Each path below is one point turned by a fixed rotation once a step. After each direction that follows a path, write how fast that rotation turns it, in degrees a step (0 if it stays still).
Each turn is a multiple of 5 degrees from 10 to 175, or 0.
Each row of a path follows its step; steps can be skipped.

step 0: [ 27  17 -16  13  -2  20   0  14 -33   9  -9  22 -20   8  -4 -27  -5 -15
 -11   1 -15 -35   0  16  23  -3  10 -25  16  13  -5  40  48 -11 -26  11
 -12 -15  15   2  15 -15  13  -2 -28  -3   4 -34  16   3  -6  22   7  15
  -3  43 -20  31 -16  39   1]
step 5: [ -6   4  -2  30 -38 -13  23  14   0  19  25  24  19  25 -17  16 -19 -11
  11  19   1  22  20 -22 -18   4  13  -3  -8   2 -19   0 -12 -31 -23  34
  25 -31 -46   5 -31   1   8 -19 -18 -35   8  -3 -22 -25   5   5 -25  24
  24 -14   0  15  10 -11   0]
step 6: [ -7  -3 -11   4  23  21  16  23 -19 -21   4  12   3   5  31  18  -5 -11
   3 -10  -3  26  -6 -15 -41  29 -53 -24   8 -16  -8  -7  -9  -1 -32   5
  -6 -16  24  -2 -25  -2  11  12 -38  28  -6  -1 -30 -24   3   7 -24  11
 -15 -33  15  30  14 -21  25]
step 7: [ 13 -36   6  13   9  -5   6   3 -12 -19   7  -6  -1 -34   4 -21  10   0
  -9  35  -8   9  -3  12   0   0 -23  -7  11  17 -27  16  13  -7 -15  26
 -10  -6  14  44 -20 -23 -11 -19   8  28   8  32 -22   2 -20  11 -17 -30
  12 -18  25 -39  27  12  51]
step 17: [ 17  -8  10 -21  -1   2   0  30  39 -54  -5  -4  -1  31 -21 -17   7   5
   4  14  -7   2 -21  13 -15 -23 -27 -14  -5 -32   8  38 -11 -30 -11   6
   4 -26  13  -2 -43 -47  18 -11  -6 -12  24  26 -19  21  -4  -3  18   4
   6 -13  14 -11  -9  -6   4]
step 19: [ 18 -19 -24  22  -6  24  30  23 -20   4  -6  17  -6  -4  -1  -5  22 -18
   1 -22   7   2  -6  20 -11  20   6 -25  17  18  -4  12 -10 -50 -10   3
  12   5  -2  27  33  -9 -34  11 -16  25  14   3  17  15 -10  -7  31  20
 -32  20  33  25 -22  39   9]
step 23: [ -3 -46  15   5  -4  24  14   5   5   8  -6  15  -1   2  19  14 -30  12
  -2   9 -32 -15   3  23  18  18  42  -9  -1   4 -44  12 -34 -16  18  -2
   0 -28 -25   7   7   7  32  -8   5 -33 -23   6  17 -24  12  12  -2  38
  -9   7  18  42  -7   2 -12]
step 24: [ -3  11  12  -5   5 -14  40  -1  13  -6  13  18  36 -22   4  36   0  -4
 -14 -23 -50  26   0 -40 -11  34   7  12 -17  33 -11 -34 -15 -25   3  -2
  27 -16 -10 -16 -16  -7   9  -7   7   1  -3  16 -29 -39   2  18   7   6
  14 -26   5  16 -22 -12   6]
step 28: [ 40  -1   3  26  -5  22  14  12   9   2 -18   4  21   0 -21 -13  29  11
  14 -31  -1  10   7   4   4  50 -33 -17 -47   7   3   9 -25 -34 -49 -21
  19  -5   9  23   1   8  15 -18 -17   4  19  -1   1  -7 -18   3   0   0
  20  31 -12 -11  16 -13  21]
step 31: [ -4  18   9  -1   9   1  25 -10  19   8  20  33   1   5  41 -10 -40 -19
  13  26   1 -21 -24  21  11 -11  -7   0  -7  -4 -22  24  12 -16  -8 -11
  20  -2 -14 -33  19   3  29  29  -4 -14   7 -25 -12 -10   6   2 -16  10
 -31  55  -7  29 -20  26 -21]
[  1   5  13  -1  -2   4   4  -1  -1   6   6  -5   8  -3   1   0   0  -4
  -3   8   3  12  -4   0  -6  -5   4   6  -8  10  -3   4   0   8   1   2
   8   4  -6  -5  -6  11  -4   0   3   1   4  -9   0  -6  -3   2  -5  -5
  -2   4  -1 -13   0   1   3]  170
[  5  -4   6   1  -1   0 -10   9   4   0  -1   5   3  -6  -2  -9  -2 -13
  -9  -4  -8   0   4   5  -1   8   2  -2  11  -4   6  -7   1   0   5   0
   5  11   2   1  -9  -5   5   0 -13  -4   3  -3   5   0   3  -1   1  -2
   0  -1  -2 -11  -6   1   3]  40
[  1   0   3   0  -6   7 -13  -5   1   4   3  -3  -1  -9   4  -2   3   2
   3 -11  -5 -12   0 -10  -9   0  -2   3   4   6  -7   7   6  10   4   3
   8   2  -5  -6   1  -3   2  -2   6  -6  -5   6  -1  -6   5  -7   0   9
   2   1   0   6  -7   0   1]  35
[-12  -1   6   1   2   2  13   4   1 -10  -6  -1  -5   5  -3   2   3   0
  -2  -6   0   2   3  -6  -7  -8   1  -7  -1   4  -1  -7   4   7   2   1
  -2  10   2  -3  -1  -2  -4   5   0   1  -2   2  -7   7  -1  -5  15  -1
  -5   0  10  -2 -10  -4  10]  140
[  5  -4  -5  -5   4  10   6  -3 -14  -1   2   0   8   8 -12  -8  -2   3
   0  -4 -10   0  -7  -5   3  -3   3   6   4   3   9  -2   2  -1  -3   4
   1   7  -4   0  -1  -5   9   5  13   3  -1   2  -2   8   6   5  -5  -4
   6   0  -2  -3  -1  -3   2]  85
[ -8  -9  -1   3  -2   0   2  -3   3  -4   7   9   0  -4  10   5  -9   0
  -5  -4   0   9   5  -1   6   1  -2   2   3  -3   1   1  -3   8   2  11
  -5 -10  -7  -7  -7 -11   9   6   4  -1  -5   0  -5  -7  -4   7  -1  -6
  -1  -5   1   0   4   0   4]  40
